(in the rows, 100 means zero)
Each path below is one point turned by a fixed rotation once a step. After each direction that follows a path, write how fast that rotation turns it, in degrees a step (0 if it stays still).
Each turn is a multiple of 5 degrees from 10 to 175, or 0.
Each row of a path follows its step; steps can be skipped.
Rotation 1:
step 0: [78, 145, 112, 101, 85, 108, 102, 109, 122, 87, 151, 109, 80, 106, 90, 94, 83, 116, 102, 96, 103, 128, 76, 135, 123, 102, 67, 118, 75, 96, 130, 62, 97, 71, 101, 87, 88, 122, 80, 120, 76, 132]
step 1: [118, 78, 95, 67, 55, 116, 83, 93, 111, 127, 79, 76, 66, 102, 83, 79, 108, 102, 76, 95, 97, 80, 117, 88, 88, 123, 92, 114, 83, 122, 75, 116, 105, 66, 71, 126, 57, 70, 127, 97, 121, 86]
step 2: [101, 111, 137, 91, 123, 78, 115, 99, 87, 100, 117, 91, 108, 107, 74, 130, 108, 118, 114, 59, 81, 105, 115, 130, 109, 56, 121, 88, 87, 98, 104, 95, 107, 129, 90, 141, 138, 49, 80, 92, 107, 116]
step 4: [83, 101, 113, 84, 70, 108, 81, 83, 118, 98, 42, 75, 71, 67, 125, 100, 101, 104, 119, 95, 148, 126, 116, 136, 113, 75, 111, 100, 100, 77, 88, 122, 79, 123, 79, 73, 89, 91, 85, 115, 101, 80]
step 5: [91, 113, 98, 81, 92, 102, 130, 115, 76, 122, 130, 116, 91, 106, 124, 119, 149, 64, 124, 67, 77, 68, 75, 121, 120, 107, 85, 110, 98, 100, 96, 125, 92, 106, 118, 115, 115, 109, 147, 107, 76, 131]
step 7: [103, 75, 110, 105, 131, 109, 75, 97, 123, 96, 112, 123, 97, 87, 105, 51, 115, 128, 110, 85, 94, 77, 144, 99, 84, 77, 102, 68, 94, 123, 85, 148, 81, 112, 54, 83, 106, 99, 107, 108, 83, 129]
step 8: [106, 99, 84, 73, 114, 83, 114, 68, 80, 85, 98, 71, 140, 87, 78, 104, 113, 106, 113, 102, 85, 119, 84, 115, 116, 124, 48, 139, 103, 92, 137, 110, 78, 95, 132, 82, 105, 66, 79, 103, 73, 121]
step 10: [89, 127, 111, 95, 111, 89, 132, 75, 122, 106, 100, 138, 80, 93, 120, 98, 127, 131, 68, 73, 109, 83, 130, 87, 108, 71, 119, 140, 73, 124, 94, 87, 106, 115, 130, 89, 96, 69, 93, 142, 88, 99]
step 13: [57, 131, 103, 95, 100, 94, 100, 76, 111, 90, 133, 123, 63, 100, 113, 79, 107, 85, 97, 76, 77, 132, 67, 95, 76, 74, 68, 111, 74, 102, 149, 114, 89, 100, 75, 90, 123, 100, 122, 87, 84, 81]
step 14: [106, 109, 89, 97, 64, 95, 100, 72, 93, 74, 66, 70, 87, 99, 74, 111, 96, 85, 111, 96, 126, 75, 153, 100, 136, 129, 70, 100, 119, 124, 96, 67, 101, 80, 94, 130, 93, 97, 141, 98, 83, 87]
Speeds:
[106, 96, 103, 109, 102, 104, 101, 96, 116, 101, 91, 86, 91, 102, 96, 99, 99, 94, 93, 100, 106, 103, 102, 103, 93, 102, 107, 97, 115, 96, 90, 100, 92, 96, 99, 108, 112, 99, 102, 102, 97, 105] | 140
[96, 101, 88, 95, 106, 104, 108, 105, 92, 101, 89, 96, 103, 100, 110, 113, 105, 102, 97, 99, 110, 108, 100, 98, 100, 98, 108, 98, 97, 98, 87, 94, 104, 107, 107, 92, 103, 102, 101, 108, 91, 95] | 60
[105, 98, 110, 90, 108, 96, 106, 104, 98, 88, 96, 100, 97, 99, 96, 103, 98, 98, 95, 96, 107, 101, 97, 92, 106, 100, 94, 101, 106, 100, 104, 114, 97, 113, 97, 106, 95, 89, 115, 104, 95, 97] | 120
[101, 103, 103, 95, 97, 96, 105, 93, 101, 105, 104, 112, 97, 104, 103, 98, 110, 104, 90, 88, 91, 109, 97, 93, 109, 99, 102, 91, 103, 93, 106, 101, 98, 102, 106, 96, 116, 99, 96, 97, 95, 112] | 135
[94, 99, 106, 100, 104, 108, 103, 94, 99, 109, 96, 98, 99, 93, 95, 106, 105, 98, 90, 111, 105, 93, 109, 101, 111, 103, 92, 109, 107, 107, 102, 93, 108, 108, 100, 90, 103, 98, 100, 91, 110, 108] | 175
[95, 111, 108, 110, 108, 97, 95, 100, 96, 116, 109, 93, 97, 94, 95, 92, 96, 100, 109, 88, 96, 100, 102, 94, 98, 96, 98, 105, 103, 98, 89, 105, 104, 109, 107, 93, 101, 96, 102, 105, 96, 96] | 135
[98, 93, 97, 100, 101, 94, 105, 111, 106, 94, 104, 94, 90, 96, 98, 101, 98, 103, 108, 100, 93, 91, 105, 97, 112, 92, 100, 90, 104, 107, 95, 97, 108, 94, 103, 98, 96, 111, 107, 99, 90, 113] | 160
Rotation 2:
step 1: [73, 120, 84, 82, 89, 79, 72, 85, 145, 100, 82, 97, 122, 63, 103, 53, 80, 107, 69, 109, 83, 100, 60, 81, 89, 78, 81, 93, 92, 92, 77, 55, 93, 104, 135, 88, 135, 125, 111, 110, 87, 120]
step 4: [126, 112, 111, 81, 124, 87, 84, 104, 112, 113, 92, 101, 108, 74, 138, 98, 111, 123, 74, 103, 121, 101, 105, 128, 39, 121, 88, 118, 84, 108, 59, 117, 54, 141, 144, 79, 92, 101, 101, 122, 102, 106]
step 7: [119, 95, 112, 82, 104, 68, 119, 107, 63, 101, 108, 106, 123, 124, 112, 90, 74, 125, 121, 121, 85, 72, 75, 118, 71, 86, 103, 92, 99, 91, 81, 172, 72, 88, 101, 90, 113, 74, 70, 109, 129, 61]
step 8: [115, 119, 101, 113, 127, 138, 116, 118, 89, 121, 108, 90, 109, 89, 124, 53, 113, 45, 66, 106, 80, 117, 99, 120, 121, 95, 116, 74, 114, 95, 123, 134, 127, 106, 102, 122, 133, 78, 74, 90, 86, 137]
step 9: [147, 120, 105, 146, 151, 98, 73, 108, 112, 109, 105, 92, 94, 87, 96, 103, 97, 117, 60, 99, 102, 108, 89, 102, 93, 94, 42, 106, 118, 108, 88, 82, 82, 76, 95, 116, 74, 153, 90, 138, 99, 102]
step 10: [93, 104, 104, 120, 136, 42, 127, 109, 98, 115, 108, 129, 100, 136, 73, 132, 90, 82, 120, 124, 102, 59, 88, 58, 124, 105, 106, 96, 119, 91, 125, 110, 81, 131, 99, 98, 74, 103, 76, 70, 124, 95]
step 12: [85, 112, 107, 95, 119, 104, 111, 97, 113, 68, 124, 62, 90, 110, 97, 98, 88, 134, 92, 110, 124, 135, 109, 118, 95, 106, 102, 97, 99, 102, 71, 173, 78, 58, 103, 130, 52, 117, 115, 116, 114, 86]
step 13: [78, 66, 110, 131, 102, 87, 105, 99, 160, 92, 89, 101, 90, 71, 101, 81, 111, 64, 92, 118, 78, 98, 86, 80, 144, 98, 114, 101, 90, 122, 103, 111, 133, 113, 96, 130, 60, 59, 64, 86, 118, 119]
step 14: [105, 102, 135, 117, 92, 106, 68, 108, 94, 85, 69, 91, 94, 96, 118, 91, 83, 109, 106, 95, 79, 105, 123, 59, 48, 46, 56, 133, 135, 113, 102, 57, 97, 80, 123, 104, 87, 87, 88, 88, 101, 87]
step 15: [62, 88, 127, 84, 114, 121, 117, 73, 53, 107, 116, 104, 111, 130, 85, 81, 88, 106, 145, 108, 131, 120, 139, 56, 123, 112, 99, 63, 138, 100, 102, 126, 98, 114, 105, 96, 87, 117, 93, 110, 121, 81]
Speeds:
[96, 95, 103, 109, 99, 88, 99, 96, 100, 102, 99, 110, 112, 99, 95, 104, 98, 100, 103, 101, 92, 105, 88, 104, 103, 98, 103, 103, 83, 102, 101, 100, 94, 110, 101, 101, 89, 97, 99, 115, 106, 97] | 115
[115, 99, 105, 103, 104, 104, 97, 106, 98, 86, 102, 103, 105, 104, 102, 108, 93, 103, 100, 92, 101, 100, 97, 99, 92, 93, 97, 111, 102, 106, 83, 102, 96, 99, 98, 102, 104, 102, 114, 100, 111, 97] | 145
[99, 83, 108, 101, 95, 85, 98, 109, 99, 99, 103, 96, 102, 91, 101, 103, 100, 105, 102, 100, 109, 99, 100, 104, 100, 94, 104, 91, 104, 96, 101, 103, 99, 90, 101, 103, 98, 92, 112, 100, 92, 114] | 55
[104, 95, 107, 103, 103, 98, 93, 91, 102, 101, 98, 91, 104, 100, 100, 83, 94, 98, 101, 92, 91, 103, 96, 99, 101, 87, 106, 98, 109, 96, 98, 100, 109, 91, 96, 94, 106, 94, 88, 109, 106, 99] | 60
[97, 90, 102, 102, 106, 106, 99, 91, 102, 107, 108, 85, 94, 102, 108, 106, 91, 111, 103, 103, 97, 99, 90, 97, 88, 100, 100, 98, 100, 104, 103, 104, 86, 102, 95, 94, 97, 107, 98, 98, 91, 96] | 140
[101, 88, 98, 109, 97, 103, 90, 97, 86, 101, 96, 109, 95, 99, 100, 106, 107, 96, 96, 118, 100, 103, 106, 103, 95, 100, 99, 96, 102, 105, 96, 107, 105, 101, 97, 94, 114, 100, 97, 108, 99, 93] | 35
[96, 108, 98, 98, 101, 98, 98, 83, 93, 90, 103, 113, 88, 100, 105, 102, 102, 106, 101, 93, 106, 86, 99, 107, 100, 92, 103, 90, 108, 101, 99, 107, 96, 102, 100, 103, 92, 100, 96, 104, 106, 104] | 140
